Rotation paths and how fast each direction turns (degrees each step):
Each turn is a multiple of 5 degrees from 10 to 175, or 0.
Each row of a path follows its step; steps can be skipped.
path 1
step 0: [-1.55, 0.04, -1.54, -0.92, -1.04, 0.64, -1.21, 1.71, 1.16, 0.15, -1.56, 1.60, 1.37, -0.21, 0.27, 0.04, 0.45, -0.75, -0.82, -3.70, -0.51, -0.48, 2.33, 0.08, -0.87, 1.43, -1.53, -2.49, -0.38, 1.97, -1.35, 0.38, 0.73, 0.06, -1.80, -2.16, 0.95, -0.38, 0.68, 2.79, 0.34, 1.42, -2.33, -0.52, -4.29, -1.77]
step 1: [-0.66, 2.80, -0.95, -0.93, -0.01, -1.76, -1.75, -2.75, 2.52, 2.03, 2.47, 1.17, 2.27, 0.48, 1.77, -2.06, -1.74, 3.48, -0.29, -1.05, -0.52, 1.75, -0.11, -0.58, 0.02, 1.36, 0.14, 1.08, 0.53, -0.85, -1.92, 1.03, 1.21, 0.52, -0.52, -0.22, -0.26, 3.52, -0.42, -1.37, -0.55, -1.05, 0.11, -0.17, -1.73, -0.50]
step 2: [3.01, 2.26, 0.56, -0.25, -1.39, 0.69, 0.07, 0.14, -0.72, -0.87, 0.84, -1.70, 0.48, 0.48, 1.19, 0.49, -0.99, -0.01, -0.57, -0.64, 1.38, -1.73, -1.56, -1.36, -0.19, -1.95, 3.09, 3.51, 0.46, -1.16, 0.35, 3.01, 1.50, -2.99, -0.25, -1.25, 3.02, -0.06, 3.05, -0.13, 0.26, -0.95, -0.57, -1.83, -0.12, 0.01]
step 3: [0.42, -0.24, 0.12, -0.67, 2.14, 1.46, -0.40, 3.91, -1.14, 2.31, -1.29, 1.19, -0.38, -0.34, -0.11, -0.11, -0.37, 0.55, 0.41, -0.68, -2.80, -1.65, -0.99, -1.00, 0.97, -2.17, -0.69, -1.42, -0.22, 0.51, 2.97, 0.76, 0.75, -0.43, 1.53, -0.22, 0.81, 4.19, 1.79, 0.10, 2.12, 0.86, 1.15, -1.39, 2.68, 1.13]
step 4: [-0.64, -0.14, 1.65, 0.76, 1.54, -1.69, -0.10, 1.19, -0.45, -0.15, -0.34, 3.38, -1.14, -1.80, -0.70, -1.38, -2.04, -0.94, 1.21, -1.63, 0.36, 1.14, 1.43, 0.22, -2.00, 2.42, -0.22, -4.13, 0.86, -2.69, 0.58, 0.06, 2.78, -1.82, 1.09, -0.81, 0.44, -1.33, 1.37, 1.49, -0.75, 1.81, -0.94, 0.15, -0.50, 1.99]
step 5: [-0.33, 3.45, -0.81, 2.36, -0.63, -2.00, 1.04, 1.49, 0.65, 0.48, 0.47, 0.45, -1.19, -0.99, 2.20, -1.65, -3.44, 0.09, -0.12, 0.81, 0.25, 1.93, -1.15, 2.16, -1.49, 2.35, -2.89, 1.61, 0.25, -0.34, -0.46, 1.52, -0.54, 1.54, 1.54, -1.53, 0.80, -0.94, -3.27, -0.97, 1.62, -0.53, 0.32, -0.60, 0.21, -1.07]
step 6: [0.10, 0.40, 2.36, 0.77, 0.06, 2.31, -2.52, 0.39, -0.82, -2.72, 1.24, -1.62, -1.12, -0.38, 0.17, -1.77, -1.45, -0.55, -0.01, 1.39, 1.94, -0.61, -0.89, -0.62, 3.04, -0.07, 2.36, 0.12, 0.27, 0.71, -0.13, 3.08, 0.63, -0.90, -1.13, -1.01, -2.62, -0.73, -2.93, 0.25, 0.78, -2.00, -0.71, -3.09, 1.10, -0.81]
step 7: [2.88, -1.75, 1.03, -0.04, 0.06, 1.42, -0.67, 1.88, 1.95, -1.35, 2.99, 1.01, 0.94, -0.17, -0.30, -0.47, -0.12, -0.01, -1.29, 0.62, -1.25, 2.43, -0.55, 0.38, -0.13, -1.46, 0.50, 0.03, -1.43, 2.46, 2.85, -3.05, 1.36, 0.10, 0.68, 0.34, -1.87, -0.06, 1.79, 0.73, 1.45, -0.65, -0.28, 0.16, 4.47, -0.85]
step 8: [2.86, -3.34, -1.89, 2.30, -0.03, -0.36, 0.90, 1.94, -1.43, -0.73, -0.35, 0.02, -1.71, -0.35, -1.54, -1.75, 0.80, 0.50, -1.26, -2.08, 0.13, 1.03, 1.56, 1.28, -1.26, 2.19, 0.20, -1.08, 1.21, 0.48, -2.77, 0.48, 0.94, 0.68, 0.94, 4.59, -0.62, -1.11, 1.63, 1.10, 0.94, 1.20, 0.03, -0.19, -0.32, 0.77]
Directions:
[0.07, -0.07, -0.02, -0.17, 0.15, 0.20, 0.30, -0.25, 0.85, -0.21, -0.51, 0.04, -0.48, 0.24, -0.18, -0.09, -0.29, -0.23, -0.36, 0.27, 0.62, 0.67, 0.89, -0.64, 0.96, -0.36, -0.02, -0.19, 0.18, -1.22, -0.50, 0.28, -0.35, -1.04, -0.35, -0.42, -0.45, -0.35, 0.59, -0.29, 0.67, 0.45, -0.10, 0.49, 0.23, -0.11]  155
[-0.49, 0.54, 0.12, 0.30, -0.04, 0.60, -0.22, -0.08, -0.83, 0.25, 0.09, -0.25, -0.22, 0.28, -0.28, -0.02, -0.11, 0.66, 1.06, -0.25, 0.13, -0.15, -0.07, 0.57, -0.60, -0.46, -0.26, -0.90, -0.17, -0.34, -0.78, -0.24, -0.52, 0.18, -0.33, 0.31, 0.55, -0.41, 0.92, -0.37, 0.19, 0.59, -0.22, -0.07, 1.13, -0.31]  70
[0.73, 0.31, -0.02, 0.56, 0.77, -0.01, 0.65, 0.20, 0.29, -0.01, -0.19, 0.63, 0.72, -0.15, -0.58, 0.87, -0.02, -0.36, -0.43, -0.06, 0.45, -0.11, -0.28, -0.12, 0.05, -0.18, 0.46, -0.36, 0.52, -0.15, 0.58, -0.09, -0.37, 0.42, -1.12, 0.72, 0.06, 0.50, -0.16, 0.63, -0.21, 0.82, 0.15, -0.60, 0.62, -0.31]  85
path 2
step 0: [-1.18, 0.37, 0.09, 1.41, 1.73, -2.42, 0.51, -2.78, -2.53, -0.06, 1.51, -0.79, -1.56, -1.34, -0.83, 1.97, -1.13, -1.50, -1.53, 1.53, 0.61, -0.06, -0.53, 1.98, -0.71, 3.17, -0.28, -2.23, -0.21, 0.93, 1.07, -0.74, -1.37, -1.34, 2.26, -1.43, -1.92, -0.92, -1.31, 0.71, -0.76, 1.77, -0.64, 0.11, 2.17, -2.60]
step 1: [-0.34, -1.83, 0.69, 0.40, -1.03, 0.76, -0.89, 0.65, -0.15, 2.12, 1.00, -2.10, 0.28, -2.55, -1.92, 1.74, -2.00, -0.85, 1.27, -0.69, 4.72, 0.15, 1.05, -1.27, 0.33, 1.52, -1.37, -1.50, -2.89, -0.77, -0.42, 1.81, -0.09, 1.02, 1.71, -1.78, -1.63, 1.42, 0.31, 0.74, -1.40, -0.64, -1.08, 1.69, 1.60, -0.09]
step 2: [-1.60, 2.98, 0.45, 0.42, 0.48, 1.74, 1.56, -0.99, -0.41, -1.25, -0.72, -1.68, -0.28, -1.85, -1.14, -0.36, -2.01, -0.96, 2.24, 2.25, -0.48, -0.56, 1.33, -2.48, -0.18, 4.19, -0.40, -1.53, -0.25, 2.03, -0.66, 1.05, -0.43, -1.57, 1.70, -2.49, 0.43, 0.02, -1.25, 1.45, 0.99, 2.20, -0.08, 1.55, -0.53, -0.49]
step 3: [-0.41, -1.11, -0.98, 2.80, -1.13, 1.31, -1.04, -0.41, 1.03, -0.74, -0.32, -2.34, -1.07, -0.44, 1.01, 0.20, -2.05, 1.40, 1.62, -0.81, -0.31, -0.66, 2.93, -0.88, -1.32, 1.26, -2.00, -2.64, -1.02, -0.16, -1.84, 1.82, -2.30, 3.83, 0.88, 1.02, -0.22, 0.35, -0.56, 0.99, 1.96, -0.98, 0.09, 0.11, 1.90, -1.90]
step 4: [-2.57, 0.74, -0.22, 1.52, -1.63, 0.16, 0.90, -0.81, -2.94, -2.70, -0.74, -1.41, 0.69, 0.29, 0.09, -0.99, -0.25, 0.27, 2.61, 2.27, 0.30, -0.87, -0.20, -0.07, -3.21, 1.01, -0.34, -1.15, -0.51, 2.48, -0.44, -0.64, -0.49, -1.28, -1.40, -0.63, -0.28, 1.94, -1.92, -1.47, -1.09, -1.53, -0.79, 1.42, 1.78, -3.76]
step 5: [-0.62, -0.98, 0.81, 1.06, 0.43, -1.03, 2.76, -0.17, -2.38, -1.22, -0.22, 0.81, -1.54, -0.89, 0.76, 1.03, -1.25, -0.77, 0.38, 0.42, 1.90, -1.20, -0.25, -0.67, -0.47, -0.49, -1.78, -3.41, -1.05, -0.60, 1.79, 3.91, 0.46, 3.54, -0.96, 1.45, -2.63, 1.41, -0.68, 0.44, -0.43, 0.49, 1.19, -0.32, 0.59, -2.67]
step 6: [-2.62, 2.53, 1.70, -0.61, 0.53, 0.91, 0.52, -1.08, -1.33, -1.50, 0.38, -1.32, 2.27, -0.21, 1.63, 0.92, -0.94, 2.00, 0.47, -0.85, 2.58, -0.40, -0.73, -0.12, -2.39, -1.25, 0.85, -1.66, -2.10, 0.81, 0.66, 0.48, -1.76, -0.24, 0.91, -3.87, -2.63, 1.98, 0.04, -0.39, -0.37, 2.40, 0.97, 1.27, 0.48, -0.70]
step 7: [-0.91, 1.90, -0.69, 1.53, 1.10, 1.16, 0.34, 0.78, 0.10, 0.03, 1.81, -0.70, -1.26, -2.18, 0.11, -1.67, 0.00, 1.28, -2.58, 0.28, 0.75, -1.34, 2.11, -3.25, 0.28, 0.02, -2.52, -2.90, -0.55, -0.53, -0.68, 3.23, 0.11, -0.62, 0.33, 1.12, -0.99, 1.32, -0.34, -2.05, -1.40, 2.92, 1.74, 0.99, 1.63, -0.37]
step 8: [-2.10, -0.45, 0.51, 1.38, -0.32, 0.09, 2.42, -2.97, 0.98, -0.82, 1.64, 0.34, -1.45, 0.25, 1.07, 1.33, 0.41, 2.78, -0.47, -0.95, -0.03, 0.26, 3.57, 0.49, -3.00, 0.75, -0.81, -0.47, -1.37, 0.67, -1.05, 0.59, -1.10, -2.30, 1.80, -2.67, 0.69, 0.65, -1.21, 1.62, -1.60, 1.25, -0.80, -0.72, 2.63, -1.56]
Directions:
[-0.04, -0.27, -0.07, 0.28, -0.55, -0.55, 0.38, 0.05, -0.43, -1.12, -0.17, 0.76, -0.45, -0.49, 0.26, 0.57, -0.01, -0.65, -0.69, -0.12, -0.94, -0.01, 0.28, 0.51, 0.93, -0.10, -0.67, -0.51, 0.19, -0.11, 0.11, 0.45, -0.33, 0.03, 0.47, 0.27, 0.11, -0.51, 0.52, 0.65, 0.60, 0.74, -0.04, 0.03, 0.25, 0.05]  145
[-0.35, 0.06, -0.29, 0.69, -0.03, 0.16, -0.95, 0.12, 0.46, 0.38, 0.18, -0.53, -0.22, 0.69, -0.53, 0.98, -0.79, -1.14, 0.36, 0.30, -0.12, 0.56, -0.05, 0.14, 0.18, 0.82, -0.24, 0.25, -0.07, 0.08, 0.01, -0.32, 0.69, 0.00, 0.75, 0.10, 0.28, -0.47, 0.40, 0.33, -0.13, -0.17, -0.23, 0.63, -0.58, -0.45]  35
[0.74, -0.93, -0.97, 0.03, 0.06, 0.68, 0.16, 0.27, 0.97, -0.16, -0.12, -0.08, 0.19, 0.11, -0.48, -0.58, 0.20, -0.13, 0.12, -0.39, 0.27, -0.52, 0.36, 0.33, 0.77, 0.02, -0.25, -0.53, 0.24, -0.58, -0.20, 0.07, 0.49, 0.73, -0.05, 0.10, -0.89, 0.59, 0.68, 0.18, -0.72, 0.11, 0.42, -0.03, 0.04, -0.51]  175
[-0.01, -0.43, 0.17, -0.43, 0.50, 0.34, 0.47, -0.09, 0.40, -0.15, 0.78, -0.90, -0.28, -0.35, 0.46, 0.32, -0.18, 0.47, -0.68, -0.19, 1.03, -0.20, -0.53, -0.88, 0.98, 0.24, -0.76, 0.27, 0.13, -0.43, 0.07, -0.37, -0.28, -0.79, 0.57, -0.46, 0.09, -0.48, 0.00, -0.09, -0.20, 0.56, -0.27, 0.27, -0.11, 0.36]  60
[0.32, -0.89, -0.14, 0.12, 0.11, -0.16, -0.28, 0.70, -0.21, 0.42, 0.57, -0.29, -0.66, 0.70, -0.07, -0.24, 0.08, -0.24, -0.07, -0.15, 0.37, 0.32, 0.52, -0.51, -0.20, -0.31, 0.03, -0.92, 0.27, 0.79, 0.63, 0.19, 0.34, 0.68, -0.39, 0.44, -0.04, -0.11, -0.49, -0.34, 0.64, 0.79, -0.82, 0.24, 0.12, 0.95]  170
